In the rows, 128 means zero.
One turn moves every row onto another: examples first, then more rows asked
tase: [134 131 131  89 165 119 113 117  64 115 121 134 127 101 142 105 127 149
 126  99 100 143]
sev: [118 127 101 129 163 148 115 104  97 123 140 118 113 147 157 136  92 168
 154 113  97 118]
nubik: [123  93 140 142 105 123 145 131 150 136 128 129 135 156 125 119  98 115
 132 144 127 114]
lavus: [134 132 117 140 157 116 141 123 150 127 112 161 126 149 147 136  95 122
 139 141 119  75]
Perib: [134 139 110 135 166 143 119 109 128 130 126 162 110 151 147 143  84 153
 150 136  85  96]
mik: [110 137 135 161 159 115 105 112 118 105  90 141 122 137  88 134 125 136
 105 108 126 101]
fofa: [121 139 131 104 133 108 129 140 141 113  97 149  93 124 107 129 133 127
 133 174  97 131]
sako: [111 141 121  85 139 147 122 108  68 122 108 114 119 143 147  95 122 110
 160 123 110 102]
zuloz: [109 128 119  97 140 143 139  94 106 135 108 173  97 157 126 107 121 109
 159 154 103  95]
subok: [135 102 145 122 139 139 105 125  88 138 137 108 150 137 134 112  82 129
 133  96 107 131]
Mavi: [143 111 121  82 190 107 134 128 108 121 148 155 108 119 132  95 129 113
 131 133 113 128]
Sapi: [141 120 147 130 151 138 107 107 112 128 147 136 130 158 126 138  57 130
 142 124 110 114]
niri: [121 123 108 141 143 109 146 124 133 112 119 118 135 140 167 123 107 117
 134 117 159  85]
leg: [155 115 109  99 155 155 140 152 108  94 134 120 117 133 136 103 139 115
 122 160 108 120]
lafo: [110 116 103 136 147 130 130 110  97 114 137  98 125 137 173 124 107 146
 145 104 139 110]
pokur: [115 106 134 127 119 140 131 115 129 128 153  98 160 152 154 132  87 127
 131 121 120 118]
sakan: [105 127 115  93 132 130 158 110 119 138 106 155 125 150 139  97 134  91
 145 141 112  85]
pomap: [124 151 133  84 163 103 106 126 107 128 115 148  91 111 108 124 122 144
 142 140  80 146]
gopa: [ 84 118 128 154 150 101 119 103 126 113 108 135 124 131  93 130 140 152
 111 102 135 116]
lepob: [ 75 123 116 143 144 109 117  98 127 126 109 115 134 133 104 130 144 158
 113 103 101 125]
Bul: [110 155 141 122 145 134 111 118  89 111  82 130 130 126 113 135 138 171
 126 101  91 129]
vozi: [132 133 106  89 144 117 139 150 129 104 131  99 110 130 135 105 131 119
 135 173 101 129]
Vore: [140 116 150 124 144 126  97 117 100 140 128 132 115 148 109 123  59 134
 152 120 101 133]
zaleg: [102 133 116  86 131 134 143 112  97 132 107 119 140 144 159  93 136  92
 148 124 119  95]
gab: [156 104 117  99 177 141 132 142  97 104 146 152 114 126 131  99 141 112
 117 138 114 122]
visam: [124  89 139 131 117 138 138 132 124 136 136 105 163 145 142 113  98 113
 121 107 122 122]
gir: [131 107 127 107 138 131 148 137  93 103 123 129 153 108 158 100 155 126
  98 111 126 124]
vimab: [126 111 145 136 143 116 125  98 133 128 145 144 124 160 122 138  60 122
 144 137 130 111]
sasup: [130 141 130 111 130 106 149 127 138 113  99 163  97 128 113 124 125 139
 132 182  96 123]
dav: [128 131 111  76 163  85 136 131 126 121 140 124 104 124 128 101 122 120
 142 155 104 136]
vuta: [104 130 143 135 142 110 138 114 133 114  76 176 118 133 100 133 143 147
 117 119 120 112]
Pera: [114 103 134 134 122 119 146 107 148 129 149 124 138 157 138 136  81 122
 138 136 129 115]
pip: [136 150 133  93 160 105 118 114  94 118 111 156  94 114 113 118 112 155
 142 143  80 142]
Rali: [119 115 125 113 121 130 151 155 135 102 100 141 119 122 127 118 163 112
 107 160 128 117]
Mege: [134 111 139 127 139 150 113 115 104 123 154 107 153 153 145 133  67 131
 134 114 108 117]
kizod: [127 117 129 124 115 128 170 138 135 100 106 147 128 122 137 109 160 120
 108 157 126 111]
Davap: [ 90 132 135 131 133 102 147 116 131 116  83 145 148 125 123 124 157 143
 109 102 128 119]
sito: [117 136 117  91 143 153 122  98  73 126 107 148  91 152 131 105 117 116
 162 142 101 102]
Buse: [119 102 127 104 140 142 136 148  96 108 122 131 137 110 143 107 167 116
  98 111 128 127]
dep: [119 120 131  85 170 124 102 133  71 116 128 136 122 100 131 111 144 131
 121  98  94 145]
Sop: [128 109 147 137 120 113 124 117 137 143 124 148 109 156 106 131  70 130
 147 150 108 128]
duvo: [116 149 134 155 157 130 100 119 124 111  90 127 136 139  93 137 128 147
 102 107  91  99]
Poso: [ 93 145 131 117 132 116 126 122 104 112  86 116 153 124 127 125 153 155
 113  88 108 131]
febir: [ 96 140 124 140 145 130 110 115 130 126  99 114 146 137 103 134 137 161
 105 104  78 113]
nozuf: [117 147 140 133 151 130 113 117 108 108  74 168 106 135  95 137 135 161
 124 121  99 121]

lavus -> sev
Poso -> vuta
Now find these:
Rali -> pomap
sito -> zaleg
pokur -> vimab
febir -> gopa
sasup -> tase
Sop -> subok
leg -> dav

One turn moves every row onto another: examples first, then more rows asked
Tezop: [132 105 115 124 141 100 131 141 162 128 141 114 118 119  97 158  95 179
 147 186 147 127 126 152 120  78 129 174 133 102 163 139 138  97 170 128
 140 115 149 107 123 117 114]
veza: [164 134 126 136 130 122 139 128 144 137 149 121 120 109 159 132 100 126
 120 147 155 111 148 123 171  78 116 108  61 151 157 159 106 104 192 146
 118 153 129 158 121  97 130]
Ped: [136 153 120 131 127 108 157 122 108 110 123 120 155 101  99 124  89 146
 106 173 167 113 124 137 179 131 100 104 155 128 151 173 113 131 155 112
 138  97 157 137 141  92 153]
Kosi: [153 126 139 126 136 108 165 104 131 108 139 116 144 164 129 117 125 116
 150 166 145  92 120 150 121  82 136 103  83 114 139 116 119 100 171 155
 125 155  98 157 121  94 125]
Savup: [133 140  88 128 128 123 165 136 145 120 165 132 123  94  97 114  92 121
 150 172 163 154  99 169 143 169 128 132 109  98 180 132 133 116 138 133
 137 149 115 124 134 151 103]
limor: [138 136 133 128 145 115 146 133 114 106 126 118 135  92  95 140  71 157
  90 157 158 115 116 148 178 115 115 128 152 130 149 170 113 125 154 134
 153  88 155 131 140 108 129]
pekal: [117 158 108 112 139 125 127 116 149 129 149 129 119  82 117 131  86 120
 130 166 117 116 117 155 122 131 135 153 138 104 187 129  94  78 154 125
 101  71 145 157 150 113 128]
lum: [146 148 123 126 137  89 185 127 118 138 175 116 122 127 139 153 127 124
 140 145 139 145 157 156 145 107 145  92  78 133 135 156  91 114 138 161
 130 166 120 156 130  95 112]
fizi: [161 159 152 106 117 122 165 125 152 142 165 138 121 103 123 127 126 119
 138 139  98 141 154 115 117 142 111 117  87 106 155 135 124 109 160 176
 130 139 118 132 110  80 136]
tupag: [133 133 132 142 129 110 159 140 103 110 123 103 136  99 105 128  77 130
  89 160 159 105 102 119 174 129 104 131 137 118 139 180 121 128 153 124
 156 101 163 139 144  95 136]
gapoz: [139 152 147 123 130 124 158 115 150 129 138 121 120 173 138 106 101  86
 104 166 118 137 152 141 121 105 126 112 113 103 136 165 124 110 162 155
 135 151 102 164 155  87 151]
norez: [131 112 118 143 121  91 163 158 148 127 136  79 119  98 139 126 109 114
 134 187 167 115 117 147 114 147 148 152 146 111 136 179 141 130 146 105
 153 118  98 142 133 115 154]
fon: [130 152  94 109 134 125 131 106 128 128 134 118 125  76 118 130  99 113
 116 163 123 102 128 127 129 128 118 142 132 108 184 119  84  95 141 109
 106  80 152 160 138  89 119]
Manom: [176 141 133 125 148  99 177 126 140 136 182 116 133 126 145 136 135 138
 131 152 134 146 141 166 166 138 155  84  88 126 131 157  95 119 141 143
 123 158 126 133 118  89 138]
Kiba: [125 124 117 137 120  89 163 159 146 150 134 102 105 103 134 121 100 110
 118 187 177 121 111 151 121 151 152 162 134 103 143 182 137 120 119 104
 142 133 107 153 135 103 119]
Lami: [131 104  96 127 154 106 136 136 160 121 141 116 109 115  92 143 100 166
 156 173 160 141 144 133 125  79 104 151 117  87 163 128 124 110 166 143
 153 128 163 116 113 118 115]
zur: [133 132  93 130 123 107 169 124 136 131 176 134 134 119  94 125  92 130
 141 184 167 156  94 169 148 147 137 139 100  95 156 119 138 111 142 118
 134 143 149 125 141 147  90]
beno: [128 153 155 142 119 136 165 131 155 122 148 126  96 161 126 132 124  83
 125 145 131 130 137 124 127 113 122 109 104 117 137 155 135 102 155 161
 140 153 110 175 143  90 137]
Nobif: [130 148 115 112 132 109 163 134 138 125 166 134 128  97  88 119  81 142
 130 173 166 152  90 183 162 167 145 135 118 103 167 137 143 103 146 131
 124 133 139 125 138 140 100]
ruto: [155 152 156  87 117 110 171 107 132 117 169 114 117 120 128 129 142 129
 138 135 104 118 152 117 114 142 122  96 102 114 161 148 129 109 163 149
 130 148 125 144 112  71 115]
vavo: [128 103  96 128 148  96 136 133 160 121 152 116 130 130 100 152 109 162
 155 170 133 108 130 138 115  88 109 171 126  80 172 134 118  99 152 126
 140 119 157 112 122 103 102]
piruz: [148 146 130 137 132 133 148 119 119 131 140 105 114 107 144 142 121 117
 130 153 142 109 130 114 157 100 126 103  71 169 143 150 120  95 188 136
 124 166 108 137 113  86 125]
Kugez: [125 119 138 130 140  88 148 154 146 135 123  91 103  91 135 120  83 125
 111 190 166 120 106 156 105 139 168 163 145 101 143 174 126 112 141 116
 137 103 107 154 135 112 140]
narov: [116 161  94 122 140  99 135 118 143 131 130 112 119  93 123 103  95 124
 137 169 124 108 144 135 121 120 123 141 129  93 190 129  83  82 150 121
  95  89 154 165 143  95 144]
Dobo: [159  97 130 124 124 126 160 130 131 106 139 120 144 147 138 129 126 104
 138 172 140 105 130 150 133  91 144 112  87 105 162 117 144 113 191 158
 115 155  86 131 115  93 138]

fon -> Kiba
Tezop -> limor
lum -> ruto
Now find these:
veza -> Manom
norez -> Lami

